In the data rows, the value 128 means zero.
Here are some numbered points:
tensor([151, 117,  99, 131, 172,  97, 144, 137, 132, 157, 131, 131, 180, 120, 122,  62, 148, 111, 153, 107, 136, 125,  64, 165, 146,  98, 152, 145,  95, 113, 154, 131]) 0
tensor([153, 186, 209, 115, 101, 154,  92,  86, 101,  80, 219, 161,  61,  97, 127, 204,  69, 140, 123, 113, 162, 118, 200, 106, 106, 121, 163,  71, 156,  57, 146, 113]) 1
tensor([102, 147, 123, 138, 100, 136, 172, 118, 143, 148, 111, 105, 114, 116, 118, 127, 124, 159, 127, 149, 136, 155, 135, 114, 116, 130, 122,  99, 110, 109, 130, 117]) 2
tensor([103, 125, 125, 150,  84,  60, 148, 130, 142, 169,  93, 138, 149, 121, 140,  95, 154, 138, 111, 138,  89, 184, 135, 161, 146, 142,  92, 149, 139, 127,  88,  84]) 3
tensor([102, 156, 121, 125, 112, 145, 126, 151, 124, 128, 127, 155, 117, 114, 117, 170, 146, 114, 162, 126, 139, 114, 161, 118, 133, 148, 114,  96, 145, 116,  98, 111]) 4
tensor([140, 155, 209, 141, 105, 102,  84, 126, 128,  10, 219, 155,  14,  92, 147, 212,  78, 158, 154, 149, 181, 135, 154, 140,  87, 102, 165,  80, 185, 108,  95, 156]) 5
tensor([120, 116, 116, 175,  94,  89, 155, 143, 131, 162,  93, 101, 143, 107, 139,  59, 151, 142,  86, 132, 115, 178, 117, 141, 152, 108,  87, 157, 138, 119,  97,  98]) 6
tensor([104, 101,  70, 100, 213, 170, 149, 126, 137,  80, 107, 111, 174, 105, 128, 105, 146,  90, 126,  53, 193, 123,  81,  89, 146, 145, 148, 131, 121, 160, 129, 163]) 7
tensor([126, 115, 158, 135, 174, 123, 128, 108, 148, 177, 138, 115, 169, 113, 110,  78, 111, 134, 162, 146, 113, 128, 115, 151, 159,  88, 146, 158, 154, 141, 133, 137]) 8
tensor([ 99, 193, 113, 145, 141,  92, 131, 108, 137, 181, 160, 190, 188, 124, 106,  83, 107, 115, 141, 128,  85,  94, 168, 114, 136,  97, 155, 115, 139, 105, 172,  79]) 9
tensor([135, 163, 133, 150, 139, 154, 150, 129, 140, 166, 114, 139, 139, 161, 119, 105, 139, 103, 153, 164, 122, 124, 156, 141, 116, 142, 154, 136, 154, 154, 119, 120]) 10
tensor([163, 152, 148, 164, 103,  85, 164, 115, 146, 163, 166, 136, 124, 123, 135,  94,  96, 149, 114, 153, 120, 129, 101, 138, 134,  87, 107, 115, 111,  70, 109, 131]) 11
tensor([134, 161, 138, 161, 140,  97, 165, 140, 166, 185, 120, 118, 188, 134, 104,  72, 103, 128, 110, 159,  94,  93, 130, 136, 118, 130, 113, 149, 145, 126, 161, 134]) 12
tensor([113, 103, 179,  72, 143, 204,  36, 103,  72,   0, 209, 101,   8, 114, 125, 255,  97, 134, 156,  98, 254,  75, 171, 107,  30, 182, 137,  51, 185, 122, 142, 180]) 13
tensor([152, 152, 149, 133,  84, 153, 115, 122, 100, 128, 162, 148,  78, 107, 149, 143, 114, 125, 111, 114, 110, 155, 169, 101, 130, 106, 154,  80, 123,  86, 134, 115]) 14
tensor([157, 139, 164, 150,  75,  75, 169, 110, 117, 181, 165, 188, 124,  95, 123,  93, 117, 113, 122, 155,  60, 150,  82, 136, 133,  72, 121, 112,  94, 101,  93, 130]) 15
tensor([158, 137, 168, 116, 108, 135, 137, 125, 128, 123, 170, 136,  82, 109, 131, 151, 107, 146, 127, 132, 159, 146, 117, 146, 108, 121, 119, 113, 110, 107, 137, 139]) 16
tensor([114, 118, 129, 116, 134, 128,  69,  79, 104,  90, 167, 167,  98, 110,  94, 156,  93,  98, 157, 108, 121,  76, 165, 126, 134, 129, 160,  89, 159, 129, 151, 141]) 17
tensor([105,  80,   3,  60, 191, 181, 151, 121, 138, 114,  57, 100, 215, 119, 106, 138, 173,  86, 158,  34, 133,  73,  62, 112, 150, 174, 148, 163,  96, 169, 184, 140]) 18
tensor([135, 240, 255, 151,  46, 143,   0,  91, 113,   0, 255, 173,   0, 118, 139, 255,   0, 152, 158, 146, 207,  56, 224,  93,  24,  70, 188,   0, 234,  24,  92, 158]) 19
tensor([124,  99,  77,  90, 174, 116, 198, 122, 131, 158,  73, 103, 176, 109, 111,  81, 157, 109, 138,  73, 162, 127,  95,  97, 112, 129, 127, 127,  87, 156, 124, 173]) 20
tensor([157,  89, 110,  96, 136, 121, 131, 156, 124, 104, 124,  91, 133, 160, 128, 134, 150, 123, 132, 146, 135, 120, 151, 164, 150, 146, 130, 123, 139, 119, 138, 136]) 21
tensor([121, 128, 130,  91, 190, 187,  91, 109,  95,  89, 182, 178, 163, 103, 117, 164, 119,  94, 187,  88, 153,  91, 134, 109, 165,  98, 193,  96, 135, 111, 165, 145]) 22
tensor([103, 108,  95, 113, 149, 154, 189, 111, 136, 118,  94, 104, 138, 132, 115, 131, 127, 112, 136,  94, 155, 148,  84, 128, 107, 151, 117,  99,  97, 137, 114, 159]) 23
tensor([154, 121, 121, 166, 113, 115, 134,  90, 108, 198, 150, 167, 181, 103, 131,  71, 143,  95, 126, 131,  99, 161, 100, 135, 188, 107, 121, 132, 137,  98, 155, 109]) 24
tensor([121, 192, 249, 152,  84, 145,  17, 111, 142,  76, 163, 156,  67, 163, 126, 234, 110, 126, 169, 201, 146, 134, 226, 197,  44, 200, 111, 111, 187, 156, 101, 122]) 25
tensor([119, 145, 136, 118, 128, 155, 118, 107, 125, 163, 130, 126, 110, 114, 135, 116, 122, 115, 120, 101, 127, 162,  82,  94, 153, 122, 152, 116, 109, 143, 123, 146]) 26
tensor([ 74, 146, 143, 115,  91, 160,  93, 111, 132,  96, 109, 132, 114, 152, 124, 185, 144, 109, 113, 158, 158, 109, 204, 128,  75, 200,  83, 143, 163, 160, 115,  92]) 27
tensor([151, 153, 135, 128, 142, 153, 156, 133, 124, 149, 123, 121, 133, 109, 125, 115, 124, 129, 121, 103, 119, 112, 140, 131, 139, 134, 141, 137, 134, 105, 110, 144]) 28
tensor([134,  63, 119,  40, 185, 161, 132, 158, 132,  60, 151, 125, 117, 130, 131, 175, 125, 142, 169,  78, 179,  93, 117, 136, 123, 165, 150, 127, 144, 159, 147, 195]) 29
tensor([101, 118,  56, 129, 152, 131, 199, 104, 139, 197, 116, 158, 201, 118, 125, 105, 136, 134, 152, 108,  85, 146, 131,  93, 176, 120, 115, 122, 109, 104, 132, 105]) 30
tensor([181, 135, 122, 132, 142, 113, 128, 125, 127, 184, 135, 121, 160, 127, 131,  73, 136, 127, 121, 149, 134, 150,  88, 151, 157,  74, 147, 167,  76,  97, 140, 126]) 31
tensor([ 99,  59,  28,  93, 181, 121, 204, 141, 124, 159, 104, 121, 210, 104, 124,  77, 163, 112, 132, 103, 161, 105,  78, 134, 175, 169, 123, 156, 126, 133, 144, 127]) 32
tensor([112, 120, 125, 116, 129, 131, 117, 152, 148, 144,  77, 123, 137, 170, 131, 141, 142, 131,  94, 129, 110, 132, 140, 131, 105, 176, 113, 149, 132, 194, 153, 106]) 33
tensor([107, 162, 173, 139, 128, 143,  95, 108, 147, 120, 132, 108, 125, 182, 120, 175, 111, 139, 134, 160, 131, 138, 182, 144,  96, 175, 121, 124, 148, 157, 125, 132]) 34
tensor([113, 185, 113, 169, 124, 132, 106, 162, 122, 159, 135, 178, 167, 137, 138,  83, 164, 120, 125, 145,  91, 123, 136, 129, 125,  99, 106, 154,  75, 124, 123,  75]) 35
tensor([155, 132, 108, 112, 201, 125, 199, 153, 148, 152, 140, 152, 202, 130, 119,  96, 125, 142, 181, 123, 150, 121,  91, 122, 193, 130, 165, 141, 158, 137, 164, 140]) 36
tensor([136, 159, 168, 157, 139, 161, 127, 129, 139,  87, 146, 120,  87, 140, 135, 144, 103, 118, 123, 118, 174, 140, 161, 113,  99, 125, 134,  98, 152, 134, 102, 153]) 37
tensor([158, 124, 127, 142, 120, 129, 177, 117, 118, 161,  89,  91, 154, 117, 120,  96, 138, 146, 105, 115,  86, 140, 136, 137, 142, 138,  98, 124, 138, 131, 116, 100]) 38
tensor([112, 119, 132,  88, 116,  72, 158, 106, 148, 188, 101, 103, 144, 144, 135,  61, 146, 148, 100, 153,  50, 119, 137, 122, 138, 122, 107, 143, 121, 145, 150, 120]) 39
tensor([104, 119, 159, 119,  80,  97, 127,  90, 170, 168,  72, 126, 171, 124, 117, 105, 139, 140, 116, 168,  93, 148,  90, 146, 110, 172,  83, 157, 128, 144, 113, 102]) 40
tensor([119,  94,  63, 112, 115,  86, 203, 143, 139, 202,  91, 137, 183, 146, 131,  73, 154, 128, 101, 115,  66, 106,  84, 120, 165, 132, 115, 156, 125, 160, 118,  85]) 41
tensor([143,  49,  49,  96, 174, 184, 145, 152,  83,  75, 126, 131, 108, 116, 140, 159, 161, 131, 156,  84, 202, 108,  98, 117, 113, 124, 156, 133, 118, 145, 134, 162]) 42
tensor([104, 111,  96, 165, 132, 122, 168, 145, 121, 167,  65, 101, 190, 105, 122,  82, 147, 133, 138, 137, 111, 161, 111, 118, 150, 123, 100, 173, 132, 142, 115,  97]) 43
tensor([135, 105,  86, 126, 139, 115, 127, 113, 120, 123, 140, 123,  97, 154, 132, 124, 121, 132, 133,  88, 158, 160,  73, 125, 118, 109, 141,  99,  92, 125, 132, 145]) 44
tensor([139, 122, 161, 125,  99,  87, 118, 132, 138, 151, 155, 113, 120, 143, 125, 124, 107, 126, 122, 162, 117, 144,  94, 142, 140,  72, 151, 134, 123,  84, 144, 140]) 45
tensor([124, 141, 138, 134, 123, 101, 117, 121, 135,  82, 143, 107,  84, 116, 153, 145, 124, 149,  92, 122, 119, 110, 136, 135, 114, 130, 138, 102, 114, 127,  91, 123]) 46
tensor([129, 142, 134, 175, 145, 116, 110, 107, 129, 155, 159, 157, 130,  94, 142, 106, 132, 121, 161, 177, 119, 150, 109, 166, 140,  82, 148, 142, 150, 120, 117, 119]) 47
tensor([147, 123, 124,  64, 160, 195,  99, 150,  94,   0, 233, 157,  14, 106, 153, 255, 106, 123, 193,  62, 255,  68, 142,  94,  90, 149, 187,  76, 161, 148, 151, 192]) 48
tensor([129, 138, 133, 130, 125, 135, 108, 154, 127, 127,  81, 102, 161, 120, 135, 127, 145, 119, 106, 122,  94, 117, 136, 168, 111, 142,  89, 153, 124, 157,  95,  75]) 49
tensor([108, 128, 119, 160,  69,  88, 178, 130, 158, 170,  76, 116, 142, 179, 131, 110, 130, 160,  61, 134,  86, 132, 118,  98, 141, 132,  92, 160, 113, 123, 120, 113]) 50
tensor([153,  81, 107, 106, 148,  89, 113,  91, 126, 165, 145, 127, 145, 121, 133,  51, 115, 127,  93, 103,  81, 142,  67,  89, 182,  65, 123, 172, 101, 136, 143, 126]) 51
tensor([150, 149, 104, 188, 133, 132, 173, 170, 127, 195, 121, 117, 147, 109, 148,  90, 140, 133, 110, 156, 125, 153, 140, 142, 151, 126, 102, 146, 139,  97,  95, 101]) 52
tensor([117, 177, 146, 183, 157, 125, 105, 120, 122, 154, 163, 149, 129,  92, 132,  67, 126, 132, 156, 166, 112, 139, 136, 116, 144,  71, 148, 118, 126, 131, 146, 106]) 53
tensor([104, 136,  88, 128, 137, 124, 123, 109, 116,  99, 156, 124,  91,  99, 145, 144, 122, 142, 133, 118, 146,  95, 171,  87, 118, 120, 146,  87, 113,  76, 108, 106]) 54
tensor([120,  93, 115,  60, 163, 142, 163, 135, 150, 128,  94, 128, 177, 140, 119, 163, 146, 126, 130, 133, 164, 116,  87, 111, 120, 183, 148, 143, 157, 160, 166, 161]) 55
tensor([ 93,  78, 134, 100, 115, 113, 143, 102, 112, 120, 120,  89, 121, 157, 118, 131, 138, 135, 101, 120,  95, 160, 114, 115, 150, 148, 126,  81,  96, 152, 115, 137]) 56
tensor([119,  88, 120, 101, 104, 101, 123, 125, 137, 130, 118, 142, 130, 158, 128, 118, 124, 122,  94, 123, 105, 106, 102, 122, 115, 146, 117, 159, 145, 168,  94, 113]) 57
tensor([147, 174, 130, 188, 118, 129,  75, 160, 135, 130, 130, 125, 122, 131, 138, 104, 135, 130, 139, 149, 129, 158, 135, 154, 104, 121, 120, 152,  89, 112, 117,  90]) 58
tensor([110, 122, 119, 152,  90, 120, 140, 102, 102, 112, 153, 132,  95, 142, 145, 153, 125, 144, 100, 140, 132, 136, 124, 111, 141,  88, 128,  95, 157,  94, 144, 143]) 59
Which five points above are nearest to each new point by angle? Their numbers follow each, nearest first.
tensor([142, 132, 152,  93, 106, 133, 102, 146, 132,  66, 138, 119, 111, 119, 108, 148, 107, 103, 109, 111, 128,  85, 136, 125,  93, 159, 119, 125, 154, 130, 109, 162]) 13 48 19 5 29
tensor([151, 125, 123,  90, 147, 117, 177, 156, 139, 104, 116, 124, 124, 139, 132, 131, 114, 147, 115,  99, 124, 143, 119,  99, 140, 157, 149, 136, 128, 152, 156, 145]) 55 29 36 7 20
tensor([142, 137, 127, 104, 121, 152, 156, 102, 101, 112, 148, 130, 113, 100, 109, 150, 111, 147, 144,  89, 121, 104, 142, 128, 135, 115, 144, 101, 161, 100, 136, 108]) 1 17 22 54 14
tensor([101, 158, 156, 135,  13,  90,  85,  89, 120, 100, 155, 117,  21, 143, 142, 201,  97, 117,  75, 132,  97,  98, 154, 111,  72, 129, 101,  85, 180,  94, 107, 144]) 19 59 46 5 1
tensor([112,  86, 107, 132, 121, 135, 129, 114,  92, 119, 129, 110, 110, 152, 135, 113, 146, 103,  99, 132, 147, 142, 128, 140, 147,  95, 148, 129, 136, 117, 122, 152]) 59 44 42 56 21
tensor([147, 132, 116, 165, 144, 146, 103, 127, 123, 124, 142, 133, 127, 144, 141, 129, 142, 144, 142, 129, 107, 165, 148, 117, 135,  94, 143, 129, 102,  96,  94, 118]) 58 35 53 14 47
tensor([146, 172, 113, 143, 107, 148, 169, 123, 121, 213,  89, 116, 199, 135, 122,  96, 149, 109, 107, 128,  83, 149, 176, 119, 155, 179,  89, 132, 115, 128, 151,  57]) 38 30 52 43 41
tensor([121, 167,  77, 173,  95, 118, 118, 176, 127, 137, 128, 131, 140, 101, 134, 130, 143, 135, 117, 112,  84, 110, 166, 129, 148,  99,  97, 131, 138, 145, 116,  75]) 35 49 52 6 3
tensor([111,  94, 100, 129,  97,  99, 157, 148, 127, 120, 123, 134, 106, 147, 146, 143, 117, 144,  91, 144, 128, 105, 103, 103, 120, 152, 137, 128, 122, 162, 117, 114]) 57 50 41 33 56
tensor([151,  99, 105, 118, 159, 166, 174, 145, 108, 124, 147, 120, 147,  92, 135, 109, 129, 116, 123,  76, 191, 126, 108, 120, 154, 134, 144, 121, 146, 108, 158, 144]) 7 42 32 36 20
tensor([ 87, 130, 121, 111, 124, 142, 130, 118, 146, 182,  56, 128, 147, 153, 116, 130, 140, 117, 114, 134, 106, 155, 115,  83, 148, 155, 112, 152, 135, 184, 155, 134]) 33 40 43 50 41
tensor([112,  75,  67,  55, 175, 132, 199, 171, 127, 153,  95, 113, 179, 130, 141,  97, 147, 144, 120, 111, 143, 128, 100, 105, 163, 169, 110, 147, 138, 135, 170, 122]) 32 55 18 20 41
tensor([133,  83,  56, 130, 120, 146, 148, 131,  90, 154, 114, 148, 126, 138, 137, 115, 162, 135, 131, 124, 124, 152, 129, 121, 131,  89, 128, 143, 100, 128, 119, 112]) 30 41 42 43 32
tensor([179, 233, 231, 165, 178, 147,  80, 124, 144, 157, 202, 190, 184,  84,  79, 101,  64, 118, 186, 175, 121,  95, 152, 140, 149,  63, 156, 135, 134,  80, 114, 118]) 53 47 9 8 1
tensor([123, 121,  97, 155, 104, 118, 123, 134, 120, 121, 128, 117, 104, 129, 134, 118, 125, 137, 123, 107, 141, 157,  89, 108, 113, 107, 141, 131,  96, 124, 145, 142]) 44 26 59 51 42
tensor([120, 125, 147, 114, 137, 128, 125,  95, 121, 128, 183, 105,  89, 126, 145, 120, 122, 135, 145, 139, 145, 124, 134, 121, 121,  85, 143, 115, 140, 128, 141, 160]) 5 19 16 59 1
tensor([131,  93, 103, 131, 175,  73, 165, 107, 137, 213, 128, 161, 237, 123, 106,  61, 126, 107, 147, 145, 103, 132,  13, 132, 203,  84, 156, 166, 131, 110, 158, 175]) 0 8 24 36 51
tensor([ 96,  77,  50, 110, 176, 148, 140, 133, 106, 106,  89, 138, 190, 140, 124, 131, 177, 116, 128,  95, 162, 110, 103, 139, 143, 148, 122, 162, 111, 167, 165, 142]) 18 32 7 42 55
tensor([112, 125,  84,  82,  33, 119, 200, 112, 137, 194, 119, 111, 117, 142, 128, 162, 157, 149, 120, 141, 111, 133, 151, 130, 122, 120,  95, 100,  92, 118, 154, 126]) 2 50 39 41 30
tensor([109, 153, 122, 120,  35, 102, 153, 123, 114, 136, 142, 103,  60, 133, 141, 129,  94, 150,  76, 109,  98, 118, 133,  69, 112, 104, 101, 101, 148,  93, 138, 140]) 59 14 50 2 46
tensor([137, 130, 114, 164, 130, 128, 175, 154, 138, 194,  99, 139, 144, 155, 125,  68, 134, 123, 106, 131, 115, 179, 144, 118, 141, 116, 136, 135, 132, 158, 108, 144]) 52 6 43 41 10
tensor([142, 146, 123, 125, 100, 123, 168, 130, 152, 154, 121, 104, 130, 163, 143, 115, 132, 135, 102, 120, 112, 152, 178, 112, 125, 116, 102, 117, 133, 130, 108, 124]) 50 38 39 2 6
tensor([120, 130,  82, 149, 109, 107, 135, 158, 128, 173, 117, 159, 163, 113, 145,  97, 142, 144, 116, 157,  85, 120, 112,  98, 159,  97, 140, 140, 110, 143, 100,  85]) 41 35 43 30 52
tensor([152,  82,  93, 106, 161, 137, 154, 149, 132, 142, 101, 143, 197, 127, 140,  76, 157, 104, 142, 125, 111, 128, 112, 136, 141, 173, 103, 168, 104, 140, 152, 115]) 32 18 41 43 0
tensor([136, 159, 174, 146,  77, 141, 119, 111, 137, 144, 149, 115,  77, 119, 136, 155, 120, 146, 133, 169, 139, 158, 139, 140,  91, 110, 118, 118, 108, 102, 118, 136]) 16 25 19 5 14
tensor([124, 161, 174, 116, 100, 111, 123, 116, 145, 132,  99,  97, 114, 158, 129, 165, 117, 153, 124, 134, 131, 157, 143, 129, 105, 173, 115, 109, 124, 164, 126,  99]) 34 25 27 33 40
tensor([138, 109,  89, 141, 165, 106, 112, 141, 113, 107, 142, 116, 108, 101, 129,  83, 109, 110, 120, 109, 104, 115, 118, 136, 159,  92, 129, 120, 124, 108, 140, 132]) 51 0 53 31 44
tensor([115,  94, 118,  71, 137, 115, 146, 144, 161, 133,  54,  99, 181, 149, 128, 129, 151, 134, 102, 109, 104, 151, 116, 136, 130, 202, 119, 192, 135, 213, 133, 136]) 33 55 57 18 40
tensor([107, 106,  94, 134, 125, 114, 158, 129, 100, 154, 102, 136, 156, 142, 141,  88, 156, 116,  92,  97,  79, 147,  99, 100, 167, 102, 144, 133, 102, 127, 115, 146]) 41 51 30 43 50
tensor([ 94, 131, 114, 141, 107,  87, 160,  94, 113, 193, 113, 109, 139, 117, 137,  46, 155, 137,  99, 144,  56, 152, 119,  91, 157, 105, 135, 120, 107, 166, 149, 125]) 39 41 51 6 50
tensor([146, 112, 130, 140,  79,  73, 159, 139, 136, 177, 150, 127, 103, 103, 135, 135, 129, 149,  98, 121,  74, 134, 140, 155, 151, 113, 126,  99, 121,  98, 129, 136]) 15 11 45 3 39
tensor([116, 146,  96, 127, 155, 136, 112, 140, 129, 125, 142, 154, 182,  88, 143, 129, 151, 125, 176,  91, 140, 133, 153, 137, 157, 107, 158, 141, 119, 149, 118,  99]) 22 36 30 9 7
tensor([ 87, 107,  51, 107,  54, 141, 146, 118,  85, 115, 122, 128,  97, 177, 155, 179, 173,  88,  98, 117, 145, 124, 166, 106, 117, 124, 132,  95, 134, 121, 140, 120]) 59 27 54 4 42
tensor([104, 100,  37, 117, 104, 150, 196, 101, 120, 126, 118, 122, 107, 100, 131, 133, 147,  97, 134,  72, 166, 109,  72, 123, 108, 123, 125, 108,  89, 110, 123, 157]) 23 20 42 44 18
tensor([142, 166, 224, 148, 180, 154,  55,  98, 164, 145, 177, 188, 170, 101,  88, 150,  80, 111, 215, 163, 160,  83, 119, 133, 167, 104, 173, 120, 175, 116, 165, 149]) 22 17 8 47 53
tensor([157, 122, 114,  84, 119, 123, 131,  99, 140, 134, 123,  99, 159, 120, 133, 101, 145, 106, 156, 126, 103,  93, 135, 144, 144, 117, 116, 141, 112, 133, 119, 157]) 39 20 18 0 51
tensor([130, 139, 148, 168, 150, 120, 143,  82, 155, 175, 130, 147, 201,  84,  90,  64,  89, 112, 170, 170, 125, 130,  63, 147, 160, 108, 136, 118, 130,  85, 119, 148]) 8 24 47 0 31
tensor([172, 144, 146, 128, 138, 126, 111, 134, 131, 158, 162, 159, 150, 122, 133, 121, 133, 107, 148, 139, 142, 135, 100, 159, 143,  97, 121, 143, 101, 110, 144, 132]) 31 0 47 24 45
tensor([117,  75,  85, 118, 142, 159, 152, 167, 133, 143,  63, 115, 132, 121, 126, 119, 167, 109, 118,  96, 154, 111,  75,  90, 148, 163, 133, 148, 117, 177, 143, 166]) 18 20 7 32 55
tensor([139, 133, 113, 103, 128, 144, 146, 116, 112, 134, 127,  93, 116, 109, 133, 152, 134, 125, 101,  89, 137, 100, 136, 129, 141, 162, 110, 121, 137, 122, 125, 143]) 28 29 18 13 23
tensor([128, 158, 129, 173, 116, 111, 143, 112, 135, 161, 131, 103, 118, 117, 139, 107, 121, 161, 103, 119,  99, 153, 121, 122, 131,  97, 134, 125, 100, 112, 139, 129]) 11 6 2 15 50
tensor([120, 188, 104, 185, 136, 134,  91, 143, 142, 139, 101, 187, 216, 149, 137, 128, 171,  88, 147, 132, 100,  96, 136, 143, 152, 141, 126, 163, 101, 146,  98,  69]) 35 49 9 58 10
tensor([159, 127, 157, 132, 144, 137, 102,  99, 117, 142, 162, 158, 157, 105, 118, 117, 108, 113, 150, 130, 138, 136, 128, 138, 160, 104, 163, 118, 162,  85, 164, 136]) 22 24 47 8 53
tensor([185, 204, 255, 160,  54, 176,   0, 121,  76,   0, 255, 143,   0, 113, 137, 255,   7, 122, 203, 178, 255,  54, 255, 137,   3,  68, 198,   0, 203,   0, 127, 172]) 19 1 5 13 37
tensor([143, 117,  80, 125, 142, 149, 175, 130, 148, 192,  91, 127, 160, 141, 137,  71, 143, 130, 104,  97, 109, 154, 119, 102, 138, 140, 122, 143, 116, 158, 128, 139]) 41 20 30 43 32
tensor([106, 122, 131, 132, 139, 104, 185,  88, 148, 202, 112, 106, 160, 121, 117,  87, 132, 144, 133, 137, 118, 173, 106, 100, 179, 103, 135, 113,  93, 118, 146, 134]) 30 24 39 31 43
tensor([ 92, 129,  90, 146,  74,  90, 153, 138, 109, 178, 108, 159, 122, 165, 132, 110, 145, 110,  84, 144,  82, 171, 102,  91, 152,  94, 113, 122,  92, 121, 132, 114]) 50 41 3 6 15
tensor([126,  67,  69,  87, 137, 127, 144, 128, 110, 151,  83, 114, 118, 140, 127, 112, 141, 146, 117,  85, 144, 131, 131,  99, 123, 117, 115, 153,  89, 125, 110, 126]) 20 32 18 42 23
tensor([138, 139, 145, 171,  98,  76, 143, 114, 128, 133, 173, 164,  82, 119, 157, 118, 134, 140, 106, 138,  77, 124,  90, 171, 120, 109, 127, 117, 116, 107,  94, 110]) 15 11 46 47 45
tensor([ 89,  84,  84,  60, 129, 135, 131, 140, 132, 101, 116, 119, 113, 140, 127, 144, 149, 150, 127,  83, 130, 128, 123, 134, 108, 130, 116, 139, 119, 171, 164, 147]) 29 18 42 55 7
tensor([153, 118, 140, 108, 154, 104, 149, 138, 152, 148, 131, 114, 171, 121, 111, 125, 100, 147, 112, 102, 118,  96, 123, 133, 154, 126, 150, 152, 130, 115, 165, 149]) 36 12 8 0 28
tensor([140, 151, 181, 162, 108, 146,  97, 148, 132,  82, 174, 128,  32, 119, 148, 135, 103, 163, 129, 141, 155, 155, 183, 139,  88,  66, 145,  94, 165, 108, 112, 151]) 5 19 37 1 14
tensor([154, 118, 128, 128, 101, 121, 169, 114, 115, 169,  83, 103, 133, 118, 120,  89, 139, 142,  99, 118,  81, 148, 113, 136, 130, 134, 102, 148, 132, 120, 104, 106]) 38 6 3 50 41
tensor([153, 180, 162, 171,  91, 166,  66, 142, 119,  65, 200, 170,  57, 136, 140, 218,  95, 132, 147, 149, 178, 120, 215, 131,  89, 116, 125,  99, 163,  71, 116, 119]) 19 1 5 25 37
tensor([103, 162, 166, 132,  73, 108, 111, 127, 152,  94, 117, 115, 105, 175, 122, 181,  95, 144,  76, 134, 115, 100, 175, 116,  89, 151, 133, 111, 150, 112, 138, 115]) 34 27 25 19 46
tensor([143,  62,  54, 105, 128, 122, 211, 161, 108, 197,  76,  86, 146, 125, 133,  90, 155, 161, 109, 125, 119, 154, 103, 130, 140, 140,  92, 148, 114, 124, 119, 112]) 41 43 32 38 20
tensor([117, 103,  91,  87, 143, 145, 136,  95, 128,  76, 130, 125, 134, 115, 118, 149, 138,  89, 121,  69, 181, 106, 105, 102,  99, 158, 158, 104, 127, 155, 118, 185]) 7 29 42 23 48
tensor([ 92, 130, 121,  84,  95, 158, 125,  99, 184, 176,   0, 100, 174, 226,  96, 146, 148, 118,  69, 132,  89, 143, 202, 111,  74, 253,  62, 185, 133, 245, 130, 120]) 33 27 40 34 49
tensor([146, 148, 201, 141,  57, 122,  97, 118, 138, 125, 129, 155,  74, 124, 132, 191, 118, 137, 102, 189, 140, 133, 117, 133,  63, 158, 129, 118, 173, 130, 126, 142]) 25 5 19 16 34
tensor([135, 158, 166, 107, 126, 109, 114, 127, 125, 115, 180, 117, 122, 109, 131, 130,  96, 138, 144, 120, 122,  68, 113, 132, 115, 118, 117, 116, 154, 101, 130, 153]) 19 1 5 17 16
tensor([133,  93,  59,  86, 168, 143, 155,  93, 144, 140,  79,  80, 195, 130, 131, 125, 156, 148, 116,  78, 106, 120,  82, 130, 148, 128, 114, 145,  89, 154, 163, 135]) 18 20 32 7 41
tensor([149, 115,  96, 137, 131, 129, 134, 117, 126, 141, 130,  97, 115, 158, 120, 101, 126, 136, 142,  99, 151, 157,  87, 114, 129, 103, 134, 124,  94, 120, 120, 154]) 44 20 23 31 0
tensor([147, 179, 190, 135, 194, 148,  66, 131, 141, 124, 198, 165, 154,  71, 112, 122,  78, 120, 194, 126, 135,  86, 131, 152, 161,  93, 164, 113, 160,  68, 118, 126]) 22 53 47 1 17
tensor([137, 124,  91, 143, 118, 133, 132, 147, 140, 156,  95, 121, 127, 133, 135,  93, 152, 128,  83, 116, 107, 163, 140, 129, 114, 115, 126, 151, 110, 157, 128, 132]) 6 50 43 41 33
tensor([112, 144, 103, 153, 101, 132, 147, 124, 146, 145,  82, 108, 120, 143, 144,  95, 144, 119,  84, 114, 103, 177, 141,  84, 114, 122, 106, 123, 109, 139,  92, 124]) 50 6 3 38 43
tensor([159, 123, 129, 108, 143,  98, 164, 112, 136, 159, 111, 101, 149, 145, 112,  70, 132, 132, 137, 104, 129, 154, 106, 112, 123,  84, 115, 124,  98, 121, 125, 147]) 20 31 0 51 39
tensor([126, 131, 128,  82,  93, 121, 134, 103, 131, 111, 125,  85, 102, 147, 128, 190, 113, 158, 139,  95, 153, 129, 149, 127, 108, 132, 119,  81, 120, 165, 146, 116]) 13 48 34 56 27
tensor([ 40,  77,  69,  24,  87, 118, 117, 101, 147, 126,   0, 104, 157, 221,  80, 173, 165,  97,  94, 120,  55,  88, 206, 139,  99, 255,  58, 156, 145, 255, 162, 109]) 33 27 57 49 40
tensor([102, 105, 123, 121,  47, 117, 158,  94,  93, 172, 134,  89,  64, 120, 147, 146, 139, 148,  90, 120,  78, 131, 143,  94, 124, 117,  92,  81, 137, 106, 135, 122]) 59 2 14 56 50
tensor([107, 131, 130, 137, 115,  86, 114,  89, 133, 162, 141, 146, 155, 166, 128,  41, 110, 147,  82, 128,  73, 124, 100,  91, 140,  50, 137, 178,  92, 111, 145, 101]) 51 39 31 50 9
tensor([123, 110, 134, 114,  61, 136, 117, 148, 118, 136,  74, 104,  70, 160, 131, 192, 142, 148, 100, 158, 134, 145, 183, 132,  68, 197,  65, 118, 149, 153, 115,  97]) 27 33 34 25 49
tensor([122, 104, 126, 130, 115,  74, 150,  94, 120, 149, 119, 100, 122,  99, 143, 107, 130, 146, 146, 118, 124, 173,  64, 130, 162,  85, 128, 113,  89, 143, 112, 112]) 51 44 15 6 31
tensor([150, 164, 108, 110, 165, 158, 126, 135, 140, 190, 119, 156, 208, 113, 133, 128, 137, 120, 160, 142, 153, 126, 126, 120, 148, 118, 135, 157, 130, 133, 167,  96]) 36 30 9 0 31
tensor([160, 118, 125, 135, 171, 173,  93, 158, 112,  38, 177, 105,  70, 132, 128, 177, 102, 154, 167, 104, 178, 133, 150, 118, 121,  94, 173, 109, 132,  78, 133, 169]) 48 13 5 19 37
